Named turns come first, each shown by rows before and after it. Which turns, in which order, take the first row of each pair that follows to the second? Write the first one first, as in the answered first pair.
Zunu:
[-0.14  2.72 -2.46  1.07  2.40  0.45 -1.79 -2.19  0.47  1.13 -0.67 -1.62
  1.61 -0.59  0.53  0.12  3.01 -0.52] -> [ 0.54  2.85 -2.24  1.85  1.72 -0.04 -0.89 -3.28  0.66  0.99  0.26 -2.10
  0.74 -0.35  0.21  0.43  2.63 -0.38]
[-0.70  1.53  1.90  0.75  0.37  2.60  0.16  0.68 -0.25 -0.90 -1.22  1.13
  0.20  0.84  0.91 -0.62 -0.67 -1.47] -> [-0.84  1.13  1.00  0.38  0.89  2.62 -0.90  1.30 -0.15 -0.34 -2.02  0.76
  1.24  0.10  0.88 -0.29 -0.09 -1.54]
[ 0.92 -0.57 -2.28 -0.06 -0.28 -1.32 -1.61  0.08  0.02  1.61 -2.26 -1.48
  1.25 -1.02  0.60  1.23  1.17 -0.15] -> [ 2.09 -0.37 -1.80  1.14 -1.22 -2.03 -0.39 -1.49  0.18  1.13 -0.89 -1.93
 -0.03 -0.48  0.34  1.52  0.57 -0.17]
[-0.65 -1.63  0.09  0.58 -1.31 -1.35 -0.78  0.39  1.01  0.16 -1.90  0.08
  2.78 -0.93 -1.75  1.30  0.09  0.36] -> [ 0.18 -1.50  0.33  1.23 -2.00 -1.82 -0.07 -0.73  1.19 -0.01 -1.09 -0.22
  2.00 -0.66 -2.03  1.46 -0.27  0.50]
gilu:
[-1.21  2.52  0.40  1.18  0.52  2.50 -0.74 -0.62  0.43 -1.67  0.14  0.22
  0.95 -0.66  0.93 -0.02  2.22 -0.97] -> [-0.48  2.47  0.36  1.89  0.07  1.98 -0.17 -1.52  0.76 -1.70  0.83 -0.22
  0.44 -0.60  0.86  0.25  2.10 -1.08]
[ 0.77  1.97 -1.19  0.87  0.60 -0.17  0.13 -0.20 -0.36 -0.59  1.43 -0.74
 -0.47  0.20  1.17  2.25  1.48 -2.32] -> [ 0.45  1.48 -1.95  0.41  1.02 -0.31 -0.85  0.50 -0.36 -0.04  0.65 -0.78
  0.47 -0.44  1.07  2.48  1.83 -2.14]
[ 2.41 -0.80  0.22  0.14 -1.63 -2.03  0.17 -0.93  1.52  0.46 -0.48  0.47
  0.07 -0.61 -0.27 -0.08 -0.23 -0.20] -> [ 1.25 -1.13 -0.19 -0.95 -0.68 -1.44 -1.01  0.77  1.20  0.73 -1.74  0.99
  1.29 -1.10 -0.17 -0.48  0.19  0.02]
fam:
[ 1.10 -0.02  1.04 -0.55 -1.40 -0.01  0.87 -0.90  0.10  0.29  0.42 -0.60
 -0.42  0.22 -0.38  1.12 -0.41 -0.65] -> [ 1.02  0.33  0.92 -0.41 -1.04  0.38  0.97 -0.90  0.06  0.25  0.25 -0.48
 -0.43  0.15 -0.02  1.50  0.01 -1.00]
[ 1.49 -0.96 -0.40  0.97 -0.64 -2.17  0.83 -2.76 -0.12  0.37  1.37 -2.18
 -1.09  0.24 -1.24 -0.85 -1.76  2.51] -> [ 0.96  1.06  0.61  1.22 -0.21 -0.49  2.23 -3.02 -0.39 -0.74  2.23 -1.14
 -2.40  1.44  0.06 -1.03 -1.45  1.19]
[ 0.57  0.25  0.61  0.56 -0.46 -0.08  0.07 -0.20  0.13 -0.29  0.60 -0.21
 -0.56  0.69 -0.43 -0.34 -0.57 -0.31] -> [ 0.42  0.67  0.23  0.63 -0.14  0.25 -0.01 -0.31  0.30 -0.15  0.49 -0.11
 -0.60  0.66  0.10  0.05  0.10 -0.90]
sev:
[-1.27  1.36  0.75 -0.84  1.15  2.26 -0.81  1.47  0.02 -0.54 -0.26  0.47
  0.83  0.06  2.35 -0.03  2.11 -1.29] -> [-1.43 -0.21  0.32 -1.66  0.92  1.31 -2.03  2.38 -0.20  0.12 -1.01 -0.07
  1.88 -0.71  1.16 -0.39  1.61  0.02]
[ 0.59 -0.73  0.35  0.37 -0.49 -0.44  0.47 -0.45 -0.79  0.07  0.03 -1.10
 -0.57  0.56 -1.03 -0.22 -0.53  1.18] -> [ 0.73 -0.12  0.59  0.62 -0.44 -0.06  0.93 -0.79 -0.76 -0.24  0.46 -0.92
 -0.97  0.94 -0.52 -0.08 -0.27  0.59]
[ 1.03 -0.15  0.38  1.10 -0.68 -0.83 -0.20 -0.65  1.40  0.68  0.96 -0.74
 -0.76 -0.33 -0.58  0.87  1.96 -0.44] -> [ 0.54  0.68  0.44  0.99 -0.21  0.02 -0.07 -0.53  1.36  0.38  1.00 -0.27
 -0.88  0.06  0.08  0.80  2.33 -0.96]
[-1.21 -0.16 -1.31  0.43 -1.11  0.25 -1.43 -0.71  0.12 -0.63 -0.70  0.12
 -0.64 -0.47  1.60  1.58 -0.90 -1.99] -> [-1.21 -0.32 -1.44  0.19 -1.15  0.27 -1.62 -0.38 -0.07 -0.45 -0.84  0.19
 -0.29 -0.62  1.47  1.33 -0.85 -1.91]
Pairs:
Each pair is two turns apart.
[-0.04 -1.65 -1.67 -0.55 -0.11 -1.40 -2.57  0.59  1.22  1.24 -1.32 -1.13
  1.59 -0.76 -0.21  0.22  1.63  0.90] -> [-0.75 -2.08  1.06 -1.41 -0.91 -1.07 -1.13  1.10 -0.17 -0.02 -0.10 -0.20
  0.29  0.94 -1.34 -2.06 -0.75  2.72]  fam gilu
[-0.43  0.88 -0.92 -0.19  0.71  0.42 -2.61  0.43  1.22 -0.14 -2.07  0.15
  2.49 -2.77  0.39  1.04  2.18 -1.76] -> [ 0.51 -1.87  0.60 -0.52 -1.42 -2.05 -1.95  0.11  0.28 -0.24 -1.07 -0.77
  1.76 -2.40 -2.84 -0.68 -1.23  1.77]  sev fam
[ 2.59  3.25 -1.90  1.46 -0.21 -1.72  2.31 -3.62  3.04 -0.94  0.77 -0.45
 -1.42  1.61 -1.07  2.57 -1.31 -1.08] -> [ 2.99  1.95 -2.92  1.29 -0.51 -2.82  1.08 -3.43  3.24 -0.10  0.13 -1.29
 -0.44  0.53 -1.77  2.87 -1.24 -0.28]  fam fam
[ 1.12  0.57  0.25  0.67 -0.35 -0.38  1.95 -1.31  0.80 -0.27  1.24  0.29
 -2.08  0.67  0.47  0.29  0.02 -0.55] -> [ 1.27  0.37 -1.31  0.86 -0.06 -0.80  0.67 -1.25  1.30  0.72  0.35 -0.45
 -1.02 -0.50  0.62  1.28  1.11 -0.97]  gilu sev
[ 0.25  1.51  0.51  0.02 -0.72  1.75  2.26 -0.69  0.67 -1.39  2.90  0.46
 -0.02  0.92  1.38 -0.29  1.31  0.05] -> [ 1.08 -0.61 -2.39 -0.23 -0.72 -0.10 -0.61 -0.28  1.46  0.68  0.98 -1.22
  2.21 -1.48  0.47  1.11  2.40  0.66]  fam fam
[ 0.28 -1.82  1.28  0.33 -1.90 -2.32  1.41 -0.67 -1.14 -0.55  1.59 -0.56
 -1.08  0.66 -2.35 -1.75 -2.99  2.28] -> [-0.27 -0.21  2.20  0.45 -1.46 -0.85  2.64 -0.84 -1.34 -1.44  2.22  0.44
 -1.95  1.72 -1.24 -1.99 -2.74  1.27]  gilu fam
[-0.29  1.22 -0.40  0.34 -0.07 -1.86 -2.06 -0.23  1.19  1.92 -0.97 -0.19
  2.83 -1.44 -0.95  2.46  1.23  0.17] -> [-1.87  1.51  0.58 -0.84  0.64 -0.35 -2.21  1.35  0.45  1.38 -1.46  1.03
  3.09 -0.91 -0.66  1.45  0.99  0.39]  sev gilu
[ 1.03  1.23  0.27  0.93  0.06 -0.29  1.26 -1.02  0.53  2.46 -0.09  0.90
 -1.81  0.14  1.70 -0.30 -0.99 -1.72] -> [ 0.28  0.26 -0.87 -0.21  0.86 -0.18 -0.62  0.54  0.49  3.37 -1.72  0.94
  0.00 -0.93  1.55 -0.35 -0.35 -1.42]  gilu gilu
[-1.15  0.40 -0.37 -0.16  1.51  0.51 -0.45  1.18 -1.98  0.21  0.57  0.03
  1.79 -1.67  0.30  0.84  0.39  0.32] -> [-1.03  1.19 -0.16  0.23  1.66  1.04  0.07  0.91 -1.76 -0.09  0.83  0.28
  1.42 -1.27  0.81  0.96  0.88 -0.41]  gilu fam
[ 0.56 -0.22  0.83 -0.84 -1.48 -1.53 -0.48 -1.67 -0.89 -0.82  1.59  1.38
  0.30 -0.08 -1.89 -1.69 -0.73  0.69] -> [ 1.46  0.71 -0.18  0.32 -1.34 -1.70 -0.42 -2.89 -0.12 -0.49  1.83  0.72
  0.00 -0.54 -0.98 -0.29  0.32 -0.87]  fam gilu
[ 2.15 -0.60  0.21  1.98 -0.97 -1.23  0.78 -0.89  0.49 -0.19  0.14 -1.37
 -0.61  0.30 -0.24  0.47 -0.63 -0.85] -> [-0.30 -1.05  0.20 -0.32  0.86  0.61 -1.15  2.53 -0.44  0.05 -1.98  0.29
  1.52 -0.12  0.13 -0.66 -0.12 -0.56]  gilu gilu
[ 0.87  0.15 -1.86  1.33 -0.21 -0.68 -0.13 -1.74  1.06  0.64  0.32 -0.50
  0.97 -0.12 -0.13  1.38  1.25 -0.98] -> [ 0.23  1.58 -0.77  1.19  0.18  0.73  1.06 -1.62  0.64 -0.17  0.84  0.60
  0.12  0.94  0.72  0.83  1.25 -1.51]  Zunu sev
[ 0.33  0.73  0.51  0.55  0.01  0.33  0.76 -0.97  0.33 -0.22  0.83  0.42
 -1.26  0.35  0.96  0.20  0.02 -0.85] -> [ 0.00 -0.28 -0.97 -0.17  0.45 -0.16 -1.12  0.03  0.60  0.88 -0.62 -0.16
  0.44 -0.88  0.69  0.72  0.70 -0.45]  gilu gilu
[ 2.06 -1.23 -0.78  2.00  0.09  1.19  1.40  0.17  0.23  0.33  0.32 -1.02
  1.75 -0.17 -0.90  1.22  1.05  0.73] -> [ 2.18 -1.20 -0.63  2.17 -0.06  1.11  1.59  0.04  0.18  0.23  0.50 -1.01
  1.48  0.06 -1.00  1.03  0.84  0.87]  sev fam
[-1.63  0.31  1.78 -0.70  0.74  0.29 -1.20  1.91 -0.70  0.13 -0.69  0.40
  1.49 -1.09  0.38 -1.14  1.10 -0.07] -> [-1.37  0.20  3.01 -0.56  0.01  0.02 -0.01  1.41 -1.16 -0.51  0.26  0.49
  0.41 -0.21 -0.27 -1.81 -0.17  0.64]  sev gilu
[ 0.45 -1.02 -0.90  0.14  0.38  0.54 -1.06  0.58 -0.60  0.72 -1.64 -0.58
  0.20 -0.62 -0.62 -2.05  0.48 -0.03] -> [ 0.83  0.01  0.58  0.70 -0.05  0.92  0.82 -0.43 -0.85 -0.42 -0.10 -0.09
 -1.48  0.67 -0.48 -2.50 -0.30 -0.26]  gilu gilu
[-1.59 -0.02 -0.25  1.93  0.62  0.96  1.02 -2.22  0.59 -0.57  2.54  1.06
  0.03  2.07  0.83  0.20  0.32 -1.72] -> [-2.70 -0.29 -1.06  0.84  1.68  1.71 -0.52 -0.42  0.51  0.04  1.05  1.43
  1.71  1.35  1.23  0.15  1.14 -1.97]  sev Zunu
[ 1.44  0.50  1.24  0.10  0.42  0.81  2.45  1.71  2.10 -0.18  0.47 -1.04
  0.12  0.86 -0.31  0.84 -3.71  2.55] -> [ 0.80  1.35  1.57 -0.17  0.92  1.87  2.71  2.07  2.01 -0.52  0.43 -0.31
  0.13  1.19  0.60  0.83 -3.11  1.65]  sev sev
[-0.47  2.55  1.43  0.21 -1.62  0.06  0.00 -1.75 -2.46  2.14  1.47  0.89
 -0.65  1.85 -2.59  0.84 -0.04 -0.24] -> [-1.78  2.51  1.36 -0.93 -0.52  1.19 -1.08  0.04 -2.88  2.34  0.26  1.70
  0.49  1.63 -2.21  0.42  0.48 -0.23]  Zunu Zunu
[-1.22  1.44  0.62 -0.71  1.15  1.62  0.07  1.66  0.65 -0.30 -0.99  1.62
  0.04 -0.18  2.05  0.54  1.97 -2.54] -> [-0.19 -2.46 -0.25 -1.38 -0.47 -1.68 -1.64  2.19  0.40  1.03 -1.56 -0.21
  1.33 -1.58 -1.38 -0.10 -0.28  0.95]  fam fam
[-0.04  0.92 -1.92  0.03 -0.55  1.88 -2.02  1.37  1.08 -0.39 -2.65  0.28
  2.59 -0.10  2.17  1.37  1.91 -0.04] -> [ 0.85  2.71  0.47  1.39 -1.72  2.42  1.39 -0.73  0.81 -2.11  0.06  0.77
 -0.42  2.03  2.50  0.85  0.66 -0.58]  gilu gilu
[ 1.28 -0.30 -2.00  1.66 -1.06 -0.95 -0.06 -1.11  0.73 -0.51 -0.64 -0.89
 -0.06 -1.00  0.36  1.65  1.02 -0.95] -> [ 0.36  0.72 -1.74  1.39 -0.25  0.57  0.09 -0.55  0.85 -0.94 -0.72 -0.02
 -0.03 -0.61  1.44  1.62  1.65 -1.98]  sev sev
[-0.57  1.60  0.48 -1.19  0.95  1.03 -1.00 -0.56  0.16  1.64 -1.42  0.62
 -0.79 -0.03  2.24  0.04 -0.32 -1.63] -> [-0.78  1.69  1.50 -1.53  0.75  1.20 -0.48 -0.43 -0.28  1.03 -0.85  0.94
 -1.38  0.65  1.87 -0.62 -1.12 -1.15]  sev gilu
[ 0.42 -0.23  0.79 -1.54 -1.64  0.99 -0.74  0.77  0.70 -0.03 -1.47  1.81
  0.35 -0.46  0.91 -0.54 -0.17  0.40] -> [ 0.75  0.77  0.83 -0.91 -1.49  1.40 -0.02  0.00  1.11 -0.29 -1.01  1.74
 -0.26 -0.32  1.66  0.00  0.39 -0.60]  gilu fam
[-2.65  0.26  0.24 -2.61  2.07  2.61 -1.03  3.64 -1.24  0.03 -2.01  1.68
  1.84 -0.15  0.98 -1.27  0.69  0.07] -> [-1.79  1.51  2.87 -1.33  0.68  2.75  2.45  1.29 -1.75 -1.80  0.78  1.99
 -1.23  2.09  0.83 -2.18 -1.25  0.26]  fam gilu
[-1.14  1.71  0.96  1.02  0.93  2.46  1.42 -0.28 -0.31 -0.09  1.00  1.87
 -0.11  2.24  1.34 -0.41 -0.24 -1.92] -> [ 0.03  0.89 -1.95  1.56  1.24  0.89 -0.65 -0.73  0.95  1.70 -0.52  0.29
  1.40  0.22  1.36  1.60  1.44 -2.52]  fam Zunu
[-0.07  1.04 -1.33  0.08  1.14  0.98 -0.58 -0.07  0.99  0.93 -0.82  0.18
  0.86 -1.02  1.46  1.74  2.10 -1.32] -> [-1.56 -0.36  0.27 -1.72  1.14  1.12 -0.92  2.18 -0.43  0.63 -1.28  1.04
  1.46 -0.55  0.02 -0.38  0.36  0.82]  fam gilu
[-0.73  0.74  1.13 -0.22  0.51  1.31  1.47  0.09 -0.58 -1.41  1.32  1.53
 -0.34  0.87  1.23 -0.18  0.48 -0.95] -> [-0.41  1.04 -0.07  0.13  0.95  1.05  0.74 -0.28  0.18 -0.76  0.66  1.00
  0.23  0.15  1.78  0.86  1.64 -2.00]  fam gilu
[-1.87  2.94 -0.63  0.99  2.28  0.55 -0.54 -0.75  1.59 -0.85 -1.26  0.55
 -1.79 -1.12  1.39  0.30  1.01 -1.01] -> [-0.96  1.19 -1.96  1.25  1.66 -1.27 -1.84 -0.93  2.05  0.20 -1.99 -0.71
 -0.79 -2.44  0.12  0.95  0.86  0.04]  gilu fam
[-0.31 -0.48 -1.82  0.56  1.31  0.57 -1.93  1.30  0.67  1.22 -3.32 -0.23
  1.99 -0.17  1.90 -0.30  0.78 -1.58] -> [-0.17 -2.37  1.19  0.12 -0.77 -0.85 -0.24  1.14 -0.87  0.20 -1.64 -0.05
  0.36  1.36 -0.83 -2.77 -2.96  1.84]  fam fam
[ 0.38 -2.68  1.67  0.97 -0.91 -0.41  1.62  0.81  2.01 -0.02  0.46 -0.88
 -0.56  0.59 -0.43  0.82  0.03  0.07] -> [ 0.07 -2.86  1.98  0.62 -0.72 -0.19  1.60  1.48  1.72 -0.22  0.33 -0.56
 -0.52  0.74 -0.52  0.38 -0.25  0.32]  gilu fam
[ 0.41 -1.45  0.19 -1.50 -0.01 -0.06 -1.77  1.72 -0.57  1.51 -1.13  0.65
  0.67 -0.63 -1.50 -0.82  0.15  1.46] -> [ 0.45 -1.57  0.77 -1.48 -0.38 -0.18 -1.29  1.36 -0.84  1.17 -0.66  0.64
  0.26 -0.21 -1.84 -1.23 -0.45  1.78]  sev gilu
[ 0.69 -1.18 -2.96  2.88 -0.74 -3.17  0.61 -2.62  0.83 -0.25 -0.75  0.16
 -0.16 -1.90 -0.99  2.83  1.01  0.25] -> [-1.66 -3.30 -1.23  0.03 -0.40 -2.67 -0.46  0.73 -1.08 -0.48 -1.92  1.58
  1.21 -1.44 -2.73 -0.03 -1.13  3.08]  gilu fam
[ 1.65  0.79  1.10  3.75  1.52 -0.26  2.51 -0.32  3.22  0.59  2.37 -0.07
 -0.09 -0.34  1.63  0.74  2.39 -1.51] -> [-0.49  1.30  1.99  2.07  2.80  1.70  1.84  2.15  2.35  0.10  1.19  1.62
  0.85  0.13  2.50 -0.42  2.64 -1.54]  Zunu sev
[ 1.56  0.99 -1.03  0.69  1.06 -0.15 -0.77  0.06  0.66  2.61 -2.21 -0.75
  1.41 -1.23 -0.24 -0.34  0.40  0.58] -> [ 1.30  0.93  1.60  0.46  0.04 -0.13  1.24 -0.19 -0.38  1.22 -0.59 -0.13
 -0.41  0.51 -1.24 -2.13 -1.76  1.97]  fam fam
[-0.74  2.22  0.88  0.51  1.07  0.80  0.75 -0.40  0.59 -0.93 -0.65 -0.44
  0.72  0.70  2.45  1.49  0.68 -0.24] -> [-0.80  1.16 -0.27  0.02  1.27  0.25 -0.65  0.30  0.75  0.01 -1.71 -0.95
  1.85 -0.34  1.95  1.79  0.88  0.33]  sev Zunu
[-0.77  0.43  1.87 -0.17 -0.35  0.62  1.17  0.78 -1.40 -0.75  0.39  0.22
 -1.20  0.89 -0.54 -1.67 -0.79  0.63] -> [-1.68  0.85  0.85 -0.88  0.85  1.62 -0.04  1.89 -1.09 -0.23 -0.92  0.68
  0.01  0.20  0.52 -1.11  0.46 -0.34]  Zunu fam
[-0.95  1.56 -0.26  0.18  1.48  1.92 -1.72 -0.25 -0.29  0.76 -1.54  0.41
  1.15  0.06  1.75  1.25  2.12 -1.39] -> [ 1.11 -0.81 -1.21  1.11 -0.43 -1.31 -2.34 -1.74  0.06  1.74 -1.13 -1.61
  1.13 -1.02 -0.60  1.66  0.73  0.61]  fam Zunu
[-1.12  0.41  0.49 -1.19  1.23  1.47  0.31  1.45 -0.56 -0.14 -0.58  0.54
  0.66  0.69  0.34 -0.55  0.16 -0.19] -> [-0.61  0.37  1.37 -0.64  0.37  1.01  1.35  0.72 -0.79 -0.58  0.37  0.44
 -0.23  1.23 -0.22 -1.01 -0.97  0.48]  sev gilu
[ 0.40 -0.72  1.18  0.00 -0.61  0.82  0.37  1.78  0.53 -0.48 -0.08 -0.72
 -1.80  0.85  0.07  1.60 -2.55  0.23] -> [ 0.06 -0.33  1.24 -0.16 -0.29  1.47  0.34  1.97  0.43 -0.60 -0.08 -0.37
 -1.81  0.94  0.53  1.54 -2.19 -0.07]  sev sev
